D: 4 groups of rows, each row roughly a mix of its group's hidden directions
D (136 x 10)
[[-18   1  35 -47  14  19 -16   8 -23   9]
 [-12   9  -3  54  -9  -2  -2   0  44 -11]
 [-39  21   3 -51   9   6 -17  17   2  -7]
 [  7  39   3   8  22  -8  28  14  44 -13]
 [-24  16  -5 -58   8   0 -25  16  -6  -4]
 [ 25 -24 -13 -28 -28 -29 -30 -18  -9  13]
 [ 19 -27  22  55  -7  14  17  -4  -8   4]
 [ 33  -2 -21 -26  10 -23 -16 -43  18   6]
 [ 36 -32   9 -11  -1  -3 -25 -27 -38   4]
 [ 22  43 -38  15  11  -7   2 -12  30  -9]
 [ 21  18 -38  -5  -9   2 -40  21  28  12]
 [ 36 -34  13   2   4  -8  -2 -33 -38   7]
 [-30 -30  -1 -23   8  17 -14  12  47  -7]
 [  1 -10   5 -20 -27  -6 -44   9 -41  16]
 [ -2  10 -36  39 -12 -11  28 -23  23 -16]
 [ 37 -22  -2  25  -6  -4  -5 -43 -29   5]
 [  0  11 -43  35 -17 -18  13 -22  22 -18]
 [-22  23  11  18  28  41  34  -2 -12  -5]
 [  2 -49  -7  11  -3   0 -20 -42  21  -6]
 [ -4  53  -4 -26  -7 -12   4  39  -2   5]
 [ 19 -25 -42   6 -25  -4 -25 -33  -4   9]
 [  7  30  -4  28  -9  -4  -9  35 -43 -16]
 [-42  14   6 -49   2  13 -24  10  -4  -6]
 [-26 -50  16   5 -22  23  13 -22   4  12]
 [-51  -7   1 -32   9   5  23  26 -17   3]
 [ 20  45 -36  16  -9  -6  -6 -10  31   9]
 [ 39  27 -43  -8   4 -17 -12   3  25  -7]
 [-37 -27  41  -2  -2  18  15  11 -28   6]
 [ 40  12 -45  -7   2 -19 -13  -9  30  -6]
 [ 28  22 -43  20  -2 -10 -15 -24  28  -7]
 [-18  17  52 -22  21   7  14  26 -13  -2]
 [-21 -20  30   2  -1 -13  14 -11 -49 -25]
 [ 23  43 -35  16  -4  -3 -12   6  34  10]
 [  3 -51  -2  27 -14   9  -8 -40   6   1]
 [ -8 -59  12  18  -3  14   0 -32  -5   4]
 [  9 -34 -37  30 -27 -11 -13  -9  23 -12]
 [ 29  45 -33   0   9 -16  -7   2  31  -5]
 [  2   2  41 -30  24  35  -5  21   2 -21]
 [-14  17  38 -14  27  13  26  30  13 -23]
 [-12  25  43 -15  27  21  10  27   5 -20]
 [  7  14 -25  42  -6  -9 -11 -12  46 -10]
 [ 18  -4 -45  36 -30 -11   0 -19  13  -4]
 [ -5   6 -18 -19 -19   3 -39  11 -47  19]
 [-29  24  43 -13  13   7  30  25   2  -1]
 [-27 -40   5  -1 -20  26  16 -27  24  14]
 [-40 -45  25   4 -11  -4  10 -15  -3 -23]
 [-28  44  -7  18  -2  12  12  23  36  -9]
 [-21  19  35 -21  22   0  22  40  12  -9]
 [-35   7  41 -27  17  30  -8   5 -18  -1]
 [-10 -48  10  27  -7  24  -3 -36  -8   0]
 [  6  36   3  57  -4  -4  23   7  -9  -7]
 [ -2  12 -37  32  -1 -16  25  -4  34 -27]
 [ 38  41  -3 -22  30  -9  -2 -24 -13   5]
 [ 26 -15 -18 -30 -20 -35 -36  -9   9   7]
 [ 48   4  -4  -1  10 -18 -15 -44  15   6]
 [ 22  42  -1  20  16   4  24 -25 -33  12]
 [-23 -45   7  -4 -12   2  -1  -8  49   1]
 [ 24  10 -31  40 -14 -18  16 -27  23  -2]
 [ -3  -6   7 -41   6  12  17  30 -46   5]
 [ -5 -15  34 -46   9   8 -23  19 -21  16]
 [ 26  -9 -18 -16  11 -18  -9 -53  22   5]
 [ 14 -22 -39  24 -19 -18  -9 -33 -15  21]
 [ 14  13 -35  38  -8 -23  15 -16  21 -26]
 [ 62  -1   3  19   3 -24  -2 -14  15  11]
 [ -9  -7  37 -43   6  15 -24  21 -19  18]
 [-14   8  52 -31  18  17   7  24 -12   0]
 [ 32  41 -34  16 -13  -9 -18   8  16  15]
 [ 32   2 -17 -20  14 -19  -9 -50  19   4]
 [  8   1 -40  38 -11 -16  23 -26  18 -15]
 [ 27 -20 -38  17 -20  -6 -24 -37  -8   2]
 [-15 -48   6  -4   2  12  -7 -23  43  12]
 [ 43 -33  -3   0   2 -21 -14 -29 -29  -4]
 [ 18  29  -7  30 -17  -1  18 -32 -38  10]
 [ -2 -17 -36  16 -29 -31  -2 -29 -14  25]
 [  3  12 -37  38  -6 -16  24 -14  26 -23]
 [ 39 -38 -10   1   5 -17 -18 -26 -30   4]
 [ 32  35 -39   8   7 -12  -2  -3  34 -10]
 [-16  20  43 -39  27  13  -8  11 -10   4]
 [ 23 -10 -29  42 -25 -17  15 -25  17   5]
 [  2  12 -37  37 -18 -12  20 -28  19 -19]
 [-36   2   4 -46   4  10 -24  32  -7  -7]
 [-39 -24  48  -9   6   9  15   2 -16  11]
 [-26  -6  12   7 -14  27  -9  -2 -57  11]
 [-29  34  -5  -4  -5  11   6  35  43  -5]
 [-17  -3 -12  14 -26  20 -24  18 -50   9]
 [-39  29   5  -9   6   4  18  39  30  -5]
 [ 16  44 -34  13  12 -10   1   2  38  -7]
 [ 24  46 -35  22 -11  -6  -6   3  25   9]
 [ 18  -5 -24  26  -5 -18 -19 -33  43  -4]
 [-27  15  18  26  17  35  32  19 -17 -12]
 [-19  25  18  38  26  21  34  11   0 -13]
 [-48  -6  15  -2   6  14  28  37 -15  -1]
 [ 17   7   8   3  21 -15  31  -2  55 -16]
 [ -9 -29  -8 -36  -5 -11 -10 -28  43   1]
 [  6   4 -43  33 -22  -9  13 -28  22 -18]
 [ 58   7 -17 -17   3 -25 -23   4  -5   8]
 [  3 -38 -12 -36  -6 -10 -33 -27  18   9]
 [-37 -32  36  -7  10   5  26  -7 -16 -21]
 [ -2  -8  22 -35  10  17  18  -8 -52   5]
 [ -1   7 -37  34 -13  -8  23 -28  21 -27]
 [-20 -39   5   3 -25  20  15 -40  13  16]
 [  2  11 -35  43  -5  -9  26 -21  21 -21]
 [ -6  44   8  13  35  19  39   4   3  -3]
 [-47  -5  14   4   4  21  15  43 -14 -10]
 [ -6  11 -18  41  -3 -11 -11 -12  52  -5]
 [ 45 -27 -28  22 -23 -22 -11   6   7   4]
 [ -7  30  36  -8  28  12   8  34  14 -25]
 [-22  24  19  13  31  27  33  28  -3 -12]
 [ 33  30 -39   4   8 -14   0  -1  37 -11]
 [-19   3  10  40 -21  17  16   2 -46 -11]
 [-61  -7  12   8  -1  22  25  12  -5  -8]
 [ -6  31  21  27  36  14  40   4  -1  -5]
 [  7 -18 -43  11 -30 -27 -12 -29  -6  16]
 [-44  19  10 -49  12   6  -6  18  -4  -3]
 [ -6 -51  30 -19   9  -1  11   5  31  13]
 [ 58   9  -3  10   7 -18   3 -34   0  14]
 [-16  25  13  17  35  26  41 -12  16   3]
 [ 51  -6 -12  43 -11 -17   7 -12  10   4]
 [-35  39  -4   1   0  15   7  31  35 -10]
 [-14 -13  49 -31  -1  -2  -8  -6 -34  15]
 [ 37  -4 -44  29 -24 -19  -7  -6   7  -3]
 [ 18 -25 -17  30 -28  -9 -35 -30  11  -4]
 [ 36 -28   7  40  -4   0  10 -35  -4  12]
 [ 13  31 -10 -50  -4 -24 -16  22   0  12]
 [ 19  34  -1 -10  30 -11 -15  42 -20 -14]
 [-33 -16   9   1 -15  23  -7  21 -50  11]
 [ -7  30 -20  18 -12  27  13  25  43   9]
 [ 44  -3 -15  -8 -16 -19 -26 -36  16  12]
 [-28  11  20  14  25  40  37  13  -8  -5]
 [-11 -35  15  17 -32   8  26 -37  -7  17]
 [  3 -23  13 -43  -3   5   2  25 -44   6]
 [-30  14   2 -56   9  -2 -21  22   4  -3]
 [-29   8  19  -5 -12  18 -13  20 -52  14]
 [ 13 -23  29 -34   7  11 -29   8 -29  25]
 [ 49 -13  -8  48 -11  -8   4 -14   1   3]
 [-32 -19  50  -3   2  18  15   3 -29   6]]

which group is each row in? (one row of each group first)
[ 22 -15 -24 -23 -27 -30 -36 -21   6   5] => W
[ 44 -30  18  41  -6   2   8  -5 -11  12] => S
[ 37 -33 -16  15  -3 -12  -2 -40 -22  -5] => B
[ -5   8   1 -29 -15   2 -30  18 -51  17] => Z

[  8 -32  -2 -57   6  -3 -21   2  16  14] => W
[ 54   1 -18  10  -3 -25 -21  25  13  -6] => S
[-11 -36  19 -32   2  -5  -7 -15 -45  -9] => W
[ 16  29  -9  -6  21  -9 -30  41 -26 -16] => W
[ 28 -20  12  20   6 -10  13 -41 -39  -4] => B
[-21 -46  15 -13 -13  31  15 -19  10  22] => W
[-24 -41  36 -11 -12  10  -4  -1 -35  11] => Z
[ 36  27 -36 -23  12 -21  -4   3  29  -3] => Z
[ 46   1  -4  36   0 -10  22 -32  -6  14] => S
[ 25  53  -8  24   4  -6  15   3 -30   3] => W
